One turn sends every row of this set to another row. A few are shown first. Where does it send the rows asked after them?
los: -.22  -.07  .02  -.04  .21  -.02  -.07  .09  .13  -.39  -.19  .08  -.12  .07  .22  .13  -.10  -.12  .14  -.09  .07  -.09  -.03  -.18  .12  .07
zofod: -.06  -.03  -.24  .01  .06  -.04  -.07  -.12  .24  .01  .01  .08  .15  -.09  -.15  .09  -.01  -.11  .14  -.01  -.05  .11  .10  -.04  -.23  -.02
Lig: -.04  -.15  -.08  -.09  .05  -.06  .07  .11  -.09  -.17  -.23  .21  .01  -.09  .22  -.05  -.06  .11  .28  -.09  .01  .18  .07  -.29  .07  .01
vofid: -.15  .02  .13  -.10  -.03  -.05  -.13  .10  .31  .03  .02  .27  .03  -.01  -.16  .05  .06  -.03  .08  .02  -.08  .17  -.28  -.01  -.15  .22
Tufi: -.02  -.04  -.12  -.03  .18  -.02  .11  .07  -.24  -.12  -.16  .08  -.04  -.13  .16  -.07  -.11  .02  .20  -.19  .03  .12  .10  -.18  .00  -.05
lurug: -.04  .04  .14  .10  .27  -.04  .07  .16  -.13  -.18  -.10  .34  -.04  .09  .00  .05  .03  -.03  .23  -.15  .26  .20  .02  -.22  -.03  .18
tep: -.28  -.03  -.06  -.05  .23  -.10  -.12  .12  .04  -.38  -.17  .15  -.02  .03  .19  .07  -.02  -.13  .15  -.11  .10  -.02  -.09  -.27  .09  .07
Sab: -.16  .09  .13  -.04  -.10  .27  -.12  .03  .22  .07  -.01  .19  .16  -.11  -.12  .07  -.01  -.18  .04  .07  -.25  .09  -.04  -.11  -.17  -.02
Lin: -.21  -.12  .18  -.09  .08  .28  -.02  .09  .05  -.18  .10  .21  .00  .31  -.05  -.08  .14  -.10  .20  -.06  -.10  .13  .07  -.17  .21  .07
dereg: -.09  .06  .18  -.05  .03  .05  -.06  .05  .29  .06  .04  .13  -.10  .00  -.17  .08  -.04  -.08  .03  -.02  -.09  .08  -.21  .15  -.16  .18
vof: .00  -.15  .01  .21  .13  -.02  -.28  .10  -.12  -.04  -.09  .38  -.13  .09  .10  -.10  .08  -.02  -.05  -.18  .12  .02  -.06  .03  -.07  -.11
Vali: -.20  .14  -.04  -.14  -.04  .06  .06  .12  .12  .05  .08  .12  .25  -.08  -.16  -.10  -.05  .05  -.04  -.08  -.10  .04  .17  -.15  -.08  .02
vin: -.16  .13  .07  -.04  .10  -.04  -.11  .07  .13  .08  .09  .18  .03  -.06  -.22  .01  .04  -.11  .01  -.07  -.04  .13  -.27  .06  -.23  .16
pavam: .02  .04  .20  .12  .28  .06  .13  .12  -.07  -.17  -.10  .23  -.16  .12  .00  .09  -.06  -.05  .21  -.16  .24  .12  .09  -.09  -.01  .16
sozif: -.06  -.11  -.06  .30  .12  -.01  -.06  .12  -.02  -.06  -.26  .13  -.21  .04  .26  -.10  .12  .01  .16  -.05  -.03  .08  .12  -.22  .09  .08
livag: -.07  -.09  -.08  .31  .15  -.03  -.07  .12  -.08  -.05  -.25  .13  -.18  .02  .25  -.12  .13  -.01  .15  -.07  -.01  .09  .11  -.23  .06  .07
Bimal: -.15  .10  .03  -.14  -.06  .13  .10  .09  .22  .05  .05  .06  .16  -.04  -.13  -.06  -.11  .07  -.04  -.06  -.12  .00  .22  -.08  -.04  .02
zari: -.13  .07  .17  -.25  -.03  .25  -.25  -.11  -.06  .07  -.17  .36  -.16  .11  .09  -.10  .04  -.01  .12  .03  .06  -.02  -.04  -.16  -.04  .09
dup: -.05  -.09  -.06  .32  .16  .00  -.05  .11  -.07  -.05  -.25  .09  -.22  .03  .25  -.11  .11  -.02  .14  -.07  -.02  .06  .13  -.19  .07  .07
ketu: .00  -.22  .06  .16  .03  -.03  -.29  .12  .01  -.07  -.14  .46  -.12  .13  .15  -.08  .10  .05  .00  -.11  .10  .05  -.07  -.03  -.01  -.06
debef: -.17  .11  .11  -.03  -.07  .27  -.12  .02  .17  .08  .00  .18  .17  -.12  -.14  .06  .00  -.20  .02  .05  -.24  .09  -.04  -.11  -.19  -.03
Gofed: -.18  .06  .02  -.17  -.12  .07  .05  .12  .25  .02  .03  .16  .23  -.04  -.12  -.07  -.05  .11  .00  -.03  -.13  .06  .17  -.17  -.02  .05
duge: -.31  -.03  .02  .08  .02  .09  -.09  -.04  -.01  -.17  -.05  .12  -.19  .25  .23  -.04  -.05  -.05  -.08  -.22  .22  .20  -.11  -.25  -.10  -.01
melad: .03  -.14  -.01  -.06  .08  .06  .14  .05  -.04  -.15  -.22  .07  -.14  -.06  .22  .00  -.18  .08  .24  -.11  -.01  .08  .15  -.13  .08  -.02
vone: -.32  -.06  .04  .06  -.02  .08  -.10  -.03  .05  -.18  -.07  .15  -.18  .26  .24  -.03  -.05  -.03  -.06  -.20  .21  .22  -.11  -.27  -.08  .01
misi: -.22  .13  -.01  .21  .06  .09  -.14  .03  .18  .04  -.06  .31  .17  -.14  -.12  -.03  .08  -.17  .04  -.04  -.27  .22  -.07  .04  -.09  .06
led: -.07  -.08  -.23  -.02  .00  -.06  -.09  -.09  .32  -.02  -.03  .14  .17  -.07  -.13  .09  .02  -.06  .18  .03  -.07  .15  .09  -.10  -.19  .01
veguz: -.15  .11  .06  .22  .06  .18  -.08  -.01  .26  .04  -.07  .23  .06  -.10  -.11  .02  .00  -.18  .02  -.03  -.29  .15  -.01  .15  -.07  .06
rova: .05  -.20  .09  .19  .07  .05  -.24  .08  .01  -.05  -.13  .35  -.22  .14  .14  -.05  .02  .01  -.03  -.13  .09  -.02  -.01  .09  -.02  -.09
bav: -.17  .10  .11  -.04  -.09  .25  -.14  .03  .19  .07  .00  .22  .19  -.12  -.13  .06  .02  -.18  .04  .06  -.24  .11  -.06  -.14  -.18  -.02
kipop: -.03  -.08  -.19  -.01  .01  .00  -.05  -.12  .35  -.01  -.03  .07  .10  -.05  -.13  .12  -.04  -.08  .16  .03  -.07  .10  .13  -.02  -.19  .00
Lerim: -.20  -.04  .15  -.04  .18  .30  .02  .06  -.07  -.14  .16  .12  -.03  .29  -.09  -.09  .11  -.17  .14  -.12  -.08  .09  .09  -.09  .16  .03
Fofur: -.26  -.06  .10  -.07  .15  .22  -.04  .10  -.09  -.15  .15  .23  .08  .27  -.09  -.13  .19  -.14  .17  -.11  -.07  .16  .03  -.22  .15  .05
mes: -.15  .12  .12  -.23  .02  .23  -.26  -.10  -.15  .09  -.13  .36  -.12  .08  .06  -.13  .07  -.04  .10  -.01  .08  -.01  -.06  -.17  -.08  .07
pufi: .01  -.04  .22  .08  .18  .01  .09  .15  .04  -.21  -.16  .34  -.11  .15  .04  .10  -.02  .03  .26  -.10  .23  .18  .06  -.19  .04  .21
feraf: -.30  -.05  .05  .07  -.01  .11  -.08  -.05  .05  -.18  -.07  .11  -.22  .27  .23  -.02  -.08  -.04  -.07  -.21  .21  .18  -.09  -.22  -.08  .00
rik: -.24  .02  -.05  -.01  .30  -.04  -.07  .08  -.02  -.35  -.14  .05  -.09  .02  .17  .08  -.09  -.18  .10  -.16  .10  -.09  -.04  -.17  .06  .04
Bupi: -.11  .11  .16  -.23  .02  .28  -.22  -.13  -.12  .09  -.14  .30  -.19  .10  .07  -.11  .02  -.05  .09  -.01  .07  -.05  -.03  -.10  -.07  .06
Kavu: -.18  .04  .07  .18  -.02  .12  -.13  .03  .34  .01  -.11  .33  .12  -.08  -.08  .02  .05  -.11  .07  .03  -.30  .22  -.05  .04  -.03  .09

lurug -> pufi
los -> rik
misi -> Kavu
Now these:
Tufi -> Lig
zofod -> led
Sab -> debef
dup -> livag
vofid -> dereg
Bimal -> Vali
mes -> zari
duge -> vone
Lerim -> Fofur
rova -> vof

